Here are some points:
"-0.46 0.06 0.93 0.78 -1.29 -0.57 -1.73 -1.13 -0.21 0.63 0.12 -0.11 -0.65 -0.84 -2.20 -0.10"
"-0.36 0.03 0.25 0.14 -0.83 -0.70 0.61 0.54 -2.00 1.58 0.67 -0.98 -0.02 -0.02 0.23 0.47"
"-0.40 0.00 -0.60 -0.35 0.82 -0.71 0.32 1.08 0.90 -0.17 -1.00 -0.10 -0.30 1.01 -0.50 0.05"
"0.20 1.77 -0.18 -0.79 0.92 1.81 1.34 1.81 2.18 -0.25 -0.19 0.67 -0.31 0.02 0.80 0.25"
"-0.35 -0.47 -2.20 -1.48 2.14 -1.82 0.05 1.26 0.57 -0.13 -0.28 1.83 0.46 0.02 -2.13 -0.50"
"1.24 -0.91 1.11 1.34 -1.97 0.55 1.09 -1.82 -2.18 -0.36 1.54 -1.51 1.57 -1.59 1.19 -1.13"
"-0.54 0.30 -0.89 -0.59 1.46 -1.17 -0.14 1.23 2.15 -0.52 -0.90 1.41 -0.25 0.52 -1.08 -0.58"
"0.35 -0.27 0.26 -0.19 0.01 1.11 -0.29 -0.92 -1.07 -0.09 -0.48 0.39 0.51 -0.78 1.18 -0.56"
"-1.04 0.63 -0.49 0.58 -0.42 -1.95 -1.13 1.21 0.50 1.01 -0.97 -1.21 -1.69 0.08 -1.57 0.68"
"-0.79 0.13 0.83 1.84 -1.48 -1.32 -1.45 0.16 -0.02 1.47 0.68 -2.31 -1.61 1.33 0.34 1.04"
"-0.04 -0.22 0.87 0.17 -1.74 -1.61 0.09 -0.84 -2.28 0.12 -0.12 -1.43 -0.34 -0.19 -2.30 -0.01"
"-0.19 0.71 1.12 1.42 -1.41 -0.25 -0.40 -0.64 0.88 1.13 1.23 -2.11 -1.16 0.89 1.46 1.83"
"-0.83 -0.63 0.06 -1.12 -1.37 -2.37 1.05 -2.27 -1.45 -1.14 1.14 0.07 -1.25 0.10 -4.57 0.48"
"1.05 -1.19 0.34 0.17 -0.68 0.22 -0.26 1.54 -1.85 1.25 0.49 0.19 0.53 -1.34 1.25 -0.68"
"-0.53 -0.81 -0.80 -1.55 1.46 -1.35 0.84 2.31 -0.72 0.02 -0.73 0.91 -0.10 0.28 -1.75 -0.29"
"-0.32 -0.28 0.40 0.39 0.15 -0.27 -0.56 -0.78 -0.32 -0.38 -0.68 0.36 -0.04 0.16 -0.07 0.00"
"-0.72 0.25 0.22 1.49 -1.03 -0.34 -1.41 0.19 1.35 1.00 0.36 -1.77 -0.51 0.31 0.62 0.84"
"-0.02 0.31 -1.23 -0.56 0.96 0.99 0.43 0.63 2.03 -0.39 -0.79 0.46 0.57 0.47 1.50 -0.11"
"-0.10 0.57 -0.23 -0.21 -0.29 0.96 -0.54 -0.83 0.43 0.55 0.71 -0.23 -0.49 -0.22 -0.74 -0.10"
"0.95 -0.01 0.22 1.58 -0.10 0.67 1.40 -1.76 1.15 -2.20 0.00 -0.04 1.57 -0.28 2.72 -0.37"
"-0.97 0.61 -0.59 -1.21 0.66 -1.55 -0.39 0.54 0.24 -0.34 -0.49 0.64 -1.60 1.00 -2.45 0.09"
"0.32 0.42 0.72 1.06 -2.18 -0.50 0.21 -1.11 -2.15 1.28 1.44 -1.70 -0.27 -0.99 -0.59 0.15"
"2.62 0.15 1.02 0.82 -0.55 3.71 2.88 -2.10 -0.66 -1.74 1.51 0.50 2.61 -1.25 5.63 -0.07"
"2.44 -1.63 1.33 2.03 0.59 3.80 0.29 -1.65 -2.10 -0.91 0.69 -0.31 3.92 -1.94 6.34 -1.95"
"1.58 -1.74 0.63 1.43 -0.67 1.16 1.40 -2.71 0.03 -2.33 -0.07 -0.25 2.10 -1.09 2.43 -1.14"
12 more points follow, each with its number after it:
"-0.11 0.46 -0.53 1.03 -0.12 0.45 -0.51 0.12 1.52 -0.37 -0.68 -0.01 0.45 -0.12 0.60 0.12" 0
"-0.43 0.66 0.64 0.43 -1.16 0.15 -0.85 -0.93 0.44 1.19 0.18 -0.57 -0.74 0.61 -0.47 0.65" 1
"0.48 -0.64 -0.79 -0.65 1.97 -0.14 0.01 1.93 0.73 -0.38 -0.37 1.26 0.27 0.10 0.93 -0.78" 2
"-1.03 1.18 -0.21 -0.48 -0.59 -0.74 0.46 -1.31 1.17 -1.16 0.88 0.34 -0.86 0.48 -1.97 -0.21" 3
"0.41 -0.36 0.33 1.13 -0.83 0.37 0.57 -0.97 0.01 -0.78 -0.07 -0.75 0.98 -0.97 0.83 -0.19" 4
"0.19 0.02 -0.65 0.16 1.51 0.87 -0.89 -0.27 0.41 -1.05 -0.92 1.51 0.32 0.86 1.15 -0.09" 5
"1.41 0.78 1.41 0.90 -1.48 2.23 0.74 -2.26 -1.22 0.99 1.31 -1.47 0.78 -0.99 2.79 -0.06" 6
"-0.15 -0.46 -0.33 -0.18 -0.51 -1.14 -0.46 -1.03 -1.63 0.35 0.06 -0.19 -0.94 -0.17 -0.83 0.34" 7
"0.38 0.75 0.18 -0.44 1.09 3.12 0.04 0.23 0.61 -0.31 0.28 1.81 1.44 0.05 4.46 -0.50" 8
"-1.17 0.49 -0.34 0.36 -1.07 -0.76 -0.19 0.15 0.79 -0.15 -1.13 -0.65 -0.29 0.82 -0.96 0.65" 9
"0.29 -0.40 1.43 0.94 -0.32 0.47 -0.70 -0.84 -1.49 0.67 0.77 -0.10 0.07 -0.13 0.95 -0.32" 10
"0.14 1.36 -0.14 -1.60 0.09 0.89 -0.02 1.80 0.04 1.47 0.72 0.30 -0.48 -0.55 -0.04 0.54" 11
Which of these numbered points is nearest to each point below, ignoring the direction in which the first points spread most? Its number follows each.
"-0.30 1.06 -0.58 -0.80 0.39 -0.06 -0.12 -0.82 1.19 -0.09 1.34 1.52 -0.88 0.19 -1.78 0.68" > 3
"-0.09 -0.86 -1.16 -0.82 2.28 -0.89 0.36 2.58 1.00 -0.01 -0.29 1.35 -0.52 0.37 -0.51 -1.34" > 2
"1.91 0.01 1.46 1.18 -0.64 3.76 0.72 -1.71 -0.92 0.21 0.58 -0.71 2.27 -0.82 5.28 -0.64" > 1
"-1.42 -0.68 -1.03 -0.53 0.44 -4.37 1.01 1.05 -1.15 -0.82 -2.37 -0.55 -0.02 0.99 -5.00 -0.07" > 4
"-0.57 0.22 -1.49 -0.67 1.77 0.35 -0.70 0.12 1.15 -0.51 -0.17 1.98 0.43 0.44 0.07 -0.53" > 5
"0.17 1.28 -0.46 -1.69 0.18 0.68 0.68 2.33 0.24 1.18 -0.18 0.20 -0.20 -0.10 -0.12 1.05" > 11
"3.09 -1.00 2.01 2.65 -2.03 3.01 1.90 -0.60 -2.72 1.97 0.81 -3.59 3.69 -2.31 7.39 -0.64" > 6
"-0.06 0.60 -0.50 -0.08 1.51 2.30 -1.12 0.23 1.31 0.61 -0.38 0.44 1.18 0.11 2.39 -0.21" > 8
"0.48 0.51 0.71 -1.45 -0.90 1.86 0.27 1.24 -1.08 1.43 -0.07 -0.36 1.28 -0.94 1.70 -0.29" > 11
"-0.09 0.05 -0.07 0.36 1.70 1.00 -1.44 -0.27 1.98 -1.10 -1.21 1.09 0.44 0.19 -0.13 -1.20" > 5
"-0.02 -1.25 0.80 1.06 -1.03 -1.62 -0.67 -2.61 -1.08 -1.07 0.89 0.62 -0.96 -0.45 -3.20 -0.18" > 7
"0.25 -0.30 0.14 0.71 -1.23 0.65 1.14 -1.21 -0.35 -0.37 0.92 -0.59 1.11 -0.21 1.15 0.57" > 4
"-0.04 0.56 0.71 -0.81 -0.83 1.24 1.30 0.29 -1.17 0.05 -0.72 -0.33 0.60 -1.30 -0.07 -0.16" > 4
"-1.15 0.56 -0.17 -0.71 0.12 -0.45 0.13 0.69 0.75 -0.03 -0.73 -0.06 -1.05 1.01 -1.49 0.37" > 9
"1.02 -1.55 0.75 2.21 -0.61 1.00 -0.20 0.20 -1.82 0.03 -0.39 -0.76 1.60 -0.55 3.60 -0.82" > 10
"-1.30 -0.68 0.12 0.55 -0.88 -3.64 -1.07 1.61 -0.07 1.74 -1.60 -3.28 -1.50 0.54 -2.38 0.46" > 4
"-0.61 -0.62 0.20 0.43 -1.82 -3.18 0.93 -2.66 -2.07 -1.56 0.26 -0.83 -1.15 -0.58 -4.17 -0.22" > 7
"0.13 1.10 -0.48 -0.79 1.27 1.12 -0.07 -0.31 0.95 -0.62 -0.45 1.72 -0.07 0.19 0.59 -0.59" > 5
"0.19 1.38 -0.05 -0.51 0.78 2.23 -0.24 -1.52 1.30 -0.48 -0.07 1.50 -0.10 -0.19 0.48 -0.34" > 5
"1.30 -0.31 0.28 -0.17 -0.40 0.48 1.03 -1.20 -1.66 -1.12 -0.23 -0.11 0.81 -1.25 1.07 -1.32" > 7
"0.10 -1.84 -0.61 -0.36 1.99 -0.73 -0.10 1.28 -0.27 -0.98 -0.91 1.15 1.23 0.25 0.78 -1.00" > 2
"1.29 -1.47 1.45 2.17 0.29 0.28 -0.82 -0.58 -2.08 1.04 -0.14 -0.91 1.87 0.15 4.91 0.67" > 10
